(in the rows, 128 means zero)
Each path below is one point turned by a fixed rotation once a step. After each direction that follows a path, write how fast that rotation turns it, in degrees a step (0 if it stays still).
Each turn is a multiple of 5 degrees from 10 to 175, or 0.
Each row of a path follows its step; steps can be skipped.

step 1: [129 139 140 142 135 112 132 129 123 125 138 131 116 108 123 127 115 122
 129 137 128 131 126 125 126 125 125 134 125 134 117 108 137 129 144 136
 123 128 119 128 133 130 138 127 137 129 117 119 132 125 120 124 146 125
 130 123 126 134]
step 3: [120 119 123 127 143 119 125 125 127 129 122 132 133 112 120 130 116 144
 117 115 137 119 122 127 131 126 128 119 121 123 125 134 123 132 124 121
 143 129 116 137 138 132 112 147 128 125 122 131 121 142 133 116 136 121
 128 127 123 124]
step 4: [121 134 112 132 140 123 146 117 124 135 115 127 125 132 135 130 117 138
 126 121 125 127 129 139 130 123 128 129 123 135 126 130 126 138 127 120
 152 138 123 131 128 124 143 135 130 126 108 146 137 127 139 123 125 123
 129 126 126 131]
step 12: [125 120 134 127 127 121 131 130 108 128 128 129 123 134 137 130 112 124
 135 131 114 138 122 145 120 127 126 129 129 118 120 131 127 140 129 123
 126 132 116 138 115 126 116 119 138 123 124 116 125 141 124 126 136 145
 132 143 129 121]
step 13: [122 116 130 147 138 122 115 110 104 133 120 122 122 122 113 132 129 124
 122 127 133 129 127 129 130 128 113 132 134 126 130 128 141 136 125 127
 128 127 125 140 121 128 122 119 129 118 128 126 129 127 133 128 140 145
 138 120 121 121]
step 17: [110 126 131 113 125 116 146 127 123 125 133 147 124 125 126 126 130 118
 141 127 112 124 139 142 136 139 132 124 120 131 122 116 138 128 126 133
 128 131 113 129 130 113 132 125 122 118 125 123 132 122 128 130 130 130
 128 129 140 134]
step 18: [122 132 144 139 127 119 122 125 117 108 130 134 124 129 119 116 128 134
 126 132 118 116 139 132 138 132 122 116 127 128 135 124 122 120 127 127
 129 130 118 121 120 125 117 124 135 109 119 118 141 132 113 133 130 134
 140 130 132 132]
step 20: [122 131 120 133 132 109 127 128 109 130 133 129 134 130 123 129 128 123
 121 119 119 121 121 106 135 129 135 145 118 135 121 142 128 132 126 125
 134 127 127 140 125 124 129 120 126 131 131 145 142 141 120 118 134 123
 128 122 121 126]
step 25: [121 131 133 135 128 130 122 120 127 130 149 127 131 121 121 138 122 126
 111 111 107 123 128 120 123 125 130 124 124 117 131 129 125 136 121 126
 141 121 126 131 105 134 128 122 129 120 119 122 128 125 124 139 139 127
 118 129 121 139]
Speeds:
[125 126 127 130 128 129 127 128 128 128 127 129 127 131 129 130 126 128
 130 124 124 129 126 122 130 128 129 128 130 125 129 128 129 134 129 129
 130 126 123 128 129 126 128 130 125 130 127 126 128 127 129 124 124 131
 125 130 128 129] -> 85
[122 127 124 129 127 125 125 127 129 130 133 123 128 129 127 127 129 129
 128 131 128 129 126 129 126 128 128 130 129 131 132 131 127 126 128 127
 131 129 126 124 129 128 127 132 128 126 128 131 128 125 127 130 129 128
 128 132 126 126] -> 70
[127 125 131 124 129 127 128 126 129 128 129 129 130 132 128 129 130 126
 127 133 132 130 130 127 129 129 126 127 127 128 131 129 129 129 130 126
 131 128 124 134 130 125 128 124 133 129 124 129 127 129 128 127 128 130
 129 128 127 127] -> 10
[125 125 133 128 128 130 127 126 128 124 127 128 129 128 133 126 128 129
 127 125 127 131 128 130 127 125 123 129 130 129 125 129 124 130 130 132
 127 128 128 127 130 130 125 127 129 125 127 130 126 128 129 127 129 124
 129 128 125 131] -> 120
[128 131 127 128 129 127 132 126 131 130 127 127 132 129 128 125 127 129
 127 127 130 126 122 129 128 129 127 127 124 128 127 129 130 129 127 128
 129 130 129 130 133 127 122 128 125 132 129 130 128 127 130 129 123 125
 128 127 127 128] -> 60
[128 129 125 127 128 128 131 131 129 126 129 128 129 124 130 132 130 127
 128 125 130 127 129 129 127 131 126 131 131 131 133 129 126 128 132 127
 133 129 129 127 125 128 128 125 127 131 128 129 128 131 131 126 124 125
 127 129 131 127] -> 65
[126 127 127 129 132 126 130 125 131 131 126 129 131 127 128 127 130 126
 131 130 126 130 129 124 128 130 125 128 129 124 130 126 127 127 128 123
 124 128 131 127 127 127 126 126 125 128 128 126 130 129 130 127 133 125
 128 131 127 131] -> 95
[130 121 131 128 127 128 127 126 125 130 132 129 134 126 128 129 130 128
 125 124 129 126 128 128 127 132 129 131 127 127 127 131 129 126 126 129
 129 123 127 127 129 127 126 128 126 128 127 126 131 132 124 130 128 128
 128 127 129 129] -> 145
